In the rows, 128 means zero.
Each path below is one point turned by a fixed rotation once a step. After each direction that follows a path, write how fast that rotation turns it, in degrees per step (0 if it stays still).
Each turn is a multiple of 5 degrees from 10 to 175, or 0.
Each row of a path follows its step; steps can be skipped.
Path 1:
step 0: [136 116 123 138 120 131 136 142 128 132 117 145 126 124 119 129 124 137
 131 133 124 135 139 149 125 121 121 134 137 137 132 126 134 132 123 110
 131]
step 1: [129 132 130 134 127 140 128 137 127 119 136 139 117 127 115 128 120 135
 120 134 117 127 140 127 119 111 129 113 131 130 108 135 124 132 120 117
 136]
step 2: [137 128 124 125 116 121 145 132 129 136 125 146 120 126 130 120 124 123
 119 138 131 142 146 131 120 135 130 118 131 135 122 138 129 127 107 123
 129]
step 3: [126 131 128 133 125 119 133 135 124 138 137 132 127 140 111 132 108 123
 121 126 118 138 136 138 121 123 126 119 118 126 125 136 144 123 127 109
 130]
step 6: [115 141 125 135 109 123 130 125 115 123 125 131 120 136 123 126 119 119
 124 148 126 122 130 130 126 124 129 127 125 108 122 121 132 136 127 111
 133]
step 7: [138 143 132 134 117 137 140 125 116 132 129 141 122 127 130 128 127 126
 132 133 125 117 122 134 139 139 149 125 129 129 131 133 140 131 121 110
 118]
step 11: [118 133 132 147 117 137 124 127 121 135 130 141 136 126 120 122 117 121
 120 124 111 127 133 129 115 125 117 127 136 136 133 128 146 124 122 117
 138]
step 13: [123 137 131 122 126 129 138 131 136 122 124 148 130 117 121 140 128 132
 123 129 120 124 145 140 110 121 119 125 131 125 123 126 147 124 115 125
 131]
step 14: [124 132 142 129 120 134 133 122 130 140 129 137 127 125 126 130 108 119
 113 144 126 125 133 126 119 131 119 124 122 119 108 127 126 136 117 117
 128]
step 15: [128 137 134 122 116 124 152 135 133 134 129 152 127 133 130 141 117 129
 126 119 121 129 131 137 125 141 136 128 133 121 124 137 135 130 133 118
 122]
step 16: [133 130 128 134 122 128 122 127 140 129 126 128 127 140 133 138 109 137
 119 129 112 115 145 138 130 133 128 117 124 120 123 120 145 138 126 117
 131]
Speeds:
[129 131 130 124 131 128 128 128 127 122 126 127 125 127 129 127 130 125
 127 134 131 128 132 129 124 124 126 126 131 123 126 130 125 128 125 133
 128] -> 90
[128 132 123 127 127 126 127 126 124 127 129 125 126 131 123 124 132 126
 129 133 130 131 128 127 130 125 134 127 124 131 131 129 130 126 127 126
 127] -> 20
[124 128 132 131 127 129 131 128 127 125 129 124 128 134 135 129 128 130
 129 129 129 126 127 131 135 124 129 129 131 127 131 127 127 129 125 127
 124] -> 35
[126 127 131 126 127 125 128 131 133 126 133 131 130 131 124 128 125 128
 125 129 131 127 130 126 129 130 128 133 123 125 128 127 127 122 123 129
 127] -> 35
[125 130 129 130 129 131 133 132 127 127 130 128 126 129 122 126 125 129
 131 128 128 128 124 125 127 126 127 131 128 124 126 131 122 130 135 126
 127] -> 130
[124 127 124 134 132 125 126 128 126 127 124 132 124 124 127 128 127 126
 130 126 127 126 124 126 129 126 126 130 127 125 132 124 131 129 124 130
 128] -> 55
Path 2:
step 2: [136 130 121 121 123 116 121 127 119 114 130 137 139 135 127 127 130 143
 127 125 135 132 134 138 129 114 141 128 143 143 131 117 122 132 124 125
 145]
step 3: [133 136 127 122 144 128 130 121 139 134 140 142 137 145 134 124 120 135
 124 123 133 122 119 127 120 118 137 123 138 127 113 125 127 143 138 134
 125]
step 5: [113 136 128 131 129 143 139 126 137 123 126 113 129 132 122 131 133 132
 129 131 136 128 126 132 136 119 134 135 125 139 111 125 136 143 148 132
 140]
step 6: [121 118 126 130 140 130 136 128 124 122 127 126 136 142 129 126 114 128
 123 140 132 129 124 129 138 125 124 150 101 127 119 129 118 129 131 121
 129]
step 8: [129 125 138 127 120 142 136 109 106 126 132 126 139 136 120 106 127 130
 128 126 125 127 124 127 123 127 145 132 122 120 125 124 123 125 124 125
 130]
step 9: [116 143 134 122 115 119 121 139 120 122 137 124 132 135 133 120 120 134
 114 129 142 120 136 126 117 122 142 135 130 115 136 126 118 123 126 129
 123]
step 10: [129 133 138 124 134 120 129 121 121 127 133 119 130 128 126 134 119 139
 130 118 138 124 115 144 114 123 140 117 125 136 133 110 124 116 136 140
 135]
step 13: [124 126 127 135 130 131 141 130 132 117 134 134 138 118 117 130 121 143
 115 133 125 126 110 133 128 129 132 134 128 146 118 127 134 144 124 113
 130]
step 14: [135 122 125 133 134 125 127 131 134 131 127 130 140 134 109 114 107 133
 105 144 119 134 127 116 128 118 121 128 124 127 130 126 123 130 131 132
 126]
step 15: [130 125 131 136 113 140 125 132 129 132 114 126 138 118 122 124 122 133
 120 135 134 143 126 123 122 116 144 128 132 126 115 110 142 122 125 130
 129]
step 16: [123 134 139 124 124 127 123 113 132 127 137 120 137 124 120 121 125 113
 112 134 126 121 129 134 128 130 135 138 122 117 105 118 129 121 135 134
 122]
Speeds:
[128 129 134 123 127 127 125 128 124 126 127 123 128 127 127 127 128 126
 130 127 131 128 127 125 133 132 133 124 125 123 128 128 125 125 124 127
 127] -> 40
[128 130 128 129 131 125 129 127 130 130 126 121 128 127 133 132 131 128
 128 127 130 128 126 132 130 125 128 127 122 129 128 135 131 131 131 130
 126] -> 55
